Read these off the grid that follows. Rows and columns are numbered from 0.
1) Read off the top-right entry.
2) Read off the centre entry.
3) Read off the bottom-right entry.
4) Read off the entry at row 0, column 2.
5) Read off the entry in row 2 and column 0.
6) Read off the entry at row 0, column 0.
7) Read off the entry in row 1 and column 0.
[[119 125 113 105 120 132 150 143 136 128 125]
 [120 125 115 104 120 128 147 140 135 127 132]
 [126 119 107 116 121 136 151 143 138 127 118]
 [120 125 114 105 120 131 148 141 135 128 128]
 [126 119 106 116 121 137 151 143 138 127 117]
 [124 120 106 114 121 136 153 146 140 127 116]
 [123 120 106 114 121 136 153 146 140 127 116]
 [119 125 115 104 120 127 146 139 135 127 133]
 [126 119 106 116 121 138 151 144 139 127 116]
 [120 125 115 104 120 127 146 138 135 127 134]
 [120 125 114 105 120 132 149 142 135 128 126]
 [123 120 106 114 121 136 153 145 140 127 116]
 [123 120 106 114 121 136 153 146 140 127 115]]
1) 125
2) 136
3) 115
4) 113
5) 126
6) 119
7) 120

[[135 131 102 121 117 132]
 [131 129 114 125 122 128]
 [133 130 108 123 119 129]
 [135 131  99 121 116 131]
 [134 131 103 121 118 131]
 [131 130 117 125 124 130]]
The entry directly above the smallest entry is 108
Report the entry directly below 122.
A: 119
The 1st entry on the main diagonal -> 135
The entry just right of 124: 130
Report the fourth entry in reading order.
A: 121
The largest entry in the last column: 132
The third smallest entry -> 103
Report the smallest entry in the last row.
A: 117
Report the bottom-left entry.
A: 131
The entry directly above 133 is 131
The entry directly above 134: 135
Report the entry directly above 118.
A: 116
Report the last entry of the smallest entry's row.
A: 131
The entry directly below 132 is 128

[[116 145 135 143 126 134 131 137 137 124 128]
 [130 110 140 125 116 116 118 138 131 115 131]
 [119 123 115 119 122 125 136 126 113 114 132]
 [117 131 151 148 134 138 120 138 146 136 114]]
Report the bottom-right entry.
A: 114
Report the smallest entry in the first column.
A: 116
The first entry of the largest entry's row -> 117
The 4th entry in reading order -> 143
The entry directly below 122 -> 134
Report the second entry, reading row by row.
A: 145
The last entry in the row that holds the smallest entry -> 131
The entry just left of 113 -> 126
Report the second entry from the end, reading row by row.
A: 136
Report the entry just left of the smallest entry.
A: 130
Report the 2nd smallest entry.
A: 113
The entry just left of the largest entry: 131
Report the entry in the top-right corner.
A: 128
Report the entry just right of 122.
A: 125

m =
[[122 130 156 127 119 115 120 125]
 [127 129 141 143 131 140 141 146]
 [134 128 133 128 139 148 139 125]]
Indices start at 0.
The top-right entry is 125
Which number is the entry directly below the largest entry? 141
Which number is the entry in the bottom-right corner? 125
Which number is the bottom-left entry? 134
Which number is the entry just right of 130? 156
Which number is the top-left entry? 122
Which number is the entry in row 0 and column 1? 130
Which number is the entry at row 2, column 1? 128

arr =
129,122,121,127,137
133,117,141,149,137
125,144,128,124,124
130,105,131,127,124
130,121,131,119,121
131,115,134,117,117
130,145,140,129,134
134,146,113,128,122
Indices start at 0.
Which number is the top-left entry?
Answer: 129
Which number is the minimum?
Answer: 105
Which number is the entry in the bottom-left corner?
Answer: 134
The entry at row 0, column 2: 121
The entry at row 0, column 1 is 122
Which number is the entry just left of the largest entry?
Answer: 141
Which number is the bottom-right entry?
Answer: 122
The entry just right of 144 -> 128
The top-right entry -> 137
The entry directly above the smallest entry is 144
The bottom entry of the column that holds the largest entry: 128
The entry at row 1, column 0: 133

Read these off the matrix that follows. Indices start at 0.
1) Report the entry in row 0 and column 0.
2) Report the top entry of the column that holds the largest entry.
3) Report the entry at row 1, column 0.
4) Report the entry in the bottom-right corner.
5) Report the entry in row 2 and column 0.
6) Report the entry in the bottom-left corner.
[[116 122 131 116 124 136 132 123 122 124 141 128 147 140 110]
 [118 116 127 140 140 123 124 144 136 140 128 141 126 143 100]
 [136 123 133 129 144 135 131 134 139 139 120 128 113 106 147]
 [129 130 131 131 130 136 130 138 127 134 146 123 139 109 107]
 [149 119 119 141 121 140 111 119 119 120 117 130 139 147 134]
 [139 111 133 134 137 120 138 129 140 133 125 120 113 120 153]
 [130 149 119 138 133 141 114 140 132 137 128 104 123 135 123]
 [127 107 118 142 129 117 123 132 126 129 142 116 136 139 139]
 [111 123 142 129 124 121 142 124 130 122 133 114 128 142 127]
 [121 119 121 136 127 136 129 132 127 130 115 150 117 110 128]
 [137 132 141 127 123 142 138 113 119 118 120 135 117 125 118]
 [124 135 117 123 130 124 111 138 127 133 115 140 132 115 139]]
1) 116
2) 110
3) 118
4) 139
5) 136
6) 124

((128, 124, 118, 132, 122, 136, 128, 133, 124, 126, 134), (126, 124, 127, 130, 132, 135, 138, 121, 120, 127, 121), (126, 142, 130, 127, 123, 149, 122, 116, 119, 126, 135), (128, 128, 135, 131, 131, 123, 126, 130, 129, 125, 134), (128, 124, 131, 137, 122, 128, 123, 133, 130, 134, 135), (125, 127, 126, 120, 129, 124, 127, 127, 126, 128, 129), (124, 116, 121, 134, 125, 136, 131, 131, 126, 133, 152), (127, 143, 122, 118, 134, 141, 132, 137, 139, 126, 123), (122, 134, 133, 118, 132, 123, 133, 133, 125, 120, 148), (128, 142, 125, 128, 129, 143, 131, 127, 125, 129, 125), (123, 116, 128, 136, 117, 114, 127, 137, 126, 140, 140), (121, 112, 129, 124, 140, 111, 134, 135, 131, 122, 126))
The entry just right of 119: 126
The entry just left of the largest entry: 133
Give the second largest entry.
149
The 3rd largest entry: 148
Give the entry just right of the smallest entry.
134
Give the 2nd smallest entry.
112
The second entry in reading order is 124
Give the first entry in reading order.
128
The third entry in reading order: 118
Give the entry just left of the smallest entry.
140
The 5th entry in reading order -> 122
